(in the rows, 128 means zero)
One turn moves every row onto another: examples first, then more rows asked
gisob: [129 125 121 122 101 102 125 184 135 156 135 119 114  99 117]
nesi: [118 127 104 142 110 121 126 128 175 147 140 135 141 152 142]
peno: [ 98 119 127 130 127 108 112 141 153 137 133  85 120 106 119]
Teno: [115 132 136 145 124  97 157 159 167 148 125  79 105 117 115]
kila: [104 118 120 126 133  91 133 139 150 149 147  86  90 123 117]
bope: [112 135 101 122  97 123 145 151 179 146 134 146 107 141 144]
sotu: [131 140 129 134 101 101 154 158 153 163 161  80 129 120 113]
lumo: [131 121  94 119 125 113 121 135 190 139 167 142 113 125 113]
Luvok: [135 139 136 122 108 107 121 161 142 141 150  95 143  98 114]
Bem: [138 130  93 137 106  86 145 158 188 126 143 148 118 130 106]
peko: [141 113 116 156 112 131 144 152 175 146 126 141 131 151 119]
Romog: [109 121 125 140 120  99 139 178 166 136 119  99 105  95 105]
Fasu: [132 128 116 124 115  91 140 163 126 162 156 101  95 126 122]
zis: [138 142 131 129  96 102 146 158 156 164 157  81 130 113 118]
tafa: [143 127  99 130 112  90 152 155 187 123 137 149 125 132 106]
munif: [134 118  99 110 126 111 130 138 191 132 161 143 113 128 114]
Ril: [137 114 120 153 118 133 142 154 177 143 128 136 137 154 123]
tif: [108 117 129 137 112 101 134 179 164 141 115 106 110  95 102]
kamo: [127 131 130 123  99 107 119 153 142 148 152  96 148 101 109]
tapiv: [ 99 116 129 124 122 104 107 140 153 139 132  93 124 102 111]
gosef: [138 114 106 137 117 129 137 134 147 122 136 142 104 150 103]
geg: [133 135 106 135  95 106 147 122 169 110 143 126 133 143  98]
zal: [122 129 113 125  94 137 147 144 204 138 154 134 118 129 119]
sepak: [133 134 129 122 109 105 123 184 135 153 138 114 115  99 125]
keke: [109 129 127 123 136  90 135 140 155 146 139  83  92 116 122]
tal: [119 126 109 134 111 119 122 132 175 149 136 136 139 153 146]
Gabi: [121 133 111 118 101 138 151 142 202 138 157 130 120 129 120]
Lidi: [139 135 125 124 121  88 140 161 130 156 153  96  99 124 127]
lugas: [109 132  99 128  96 122 140 150 176 141 139 148 103 143 144]
miror: [142 129 121 123 111  92 134 162 123 158 149 102  99 122 123]
dizim: [140 116 115 163 117 131 141 157 174 144 130 136 134 149 114]
Dom: [136 114 110 134 120 129 144 140 149 119 133 141 110 156 112]
godit: [120 134 111 128  95 143 146 139 200 146 153 128 117 126 116]
Tebi: [134 132 107 130 105 108 151 125 164 108 140 129 139 147 104]
ser: [136 111 111 135 114 127 136 135 151 119 137 143 109 156 111]
vasap: [104 125 135 125 126 110 112 146 151 135 126  93 123  98 117]
Dakuz: [110 125 131 149 117  98 159 162 171 153 132  78 108 121 107]
fim: [130 130 105 138 101 110 150 129 170 106 145 130 137 146 102]
Fupeb: [126 124 126 125 102 103 118 187 141 151 131 115 110  98 124]
ded: [135 119  98 115 120 113 128 129 191 137 162 143 116 128 113]
vif: [119 131 128 151 118 101 162 160 163 156 131  77 109 119 112]
mubu: [112 125 115 123 132  91 136 137 148 152 149  84  90 118 120]
Duf: [118 127 106 145 108 115 117 131 171 147 141 130 139 155 141]
nir: [111 134 102 130  89 122 138 149 174 146 131 145 100 142 141]
tikab: [136 145 135 132 109  98 151 161 156 161 158  81 123 119 124]
nemep: [112 127 132 131 120 104 132 175 161 135 115 104 110  90 108]
lunun: [139 128  91 134 112  92 151 152 183 126 140 152 120 131 108]
Beki: [128 130 133 125 102 105 114 154 146 136 148  92 145  99 109]

vasap goes to Teno
Dom goes to Tebi
godit goes to nir
Now find these:
ser goes to fim
vif goes to miror
sotu goes to gisob

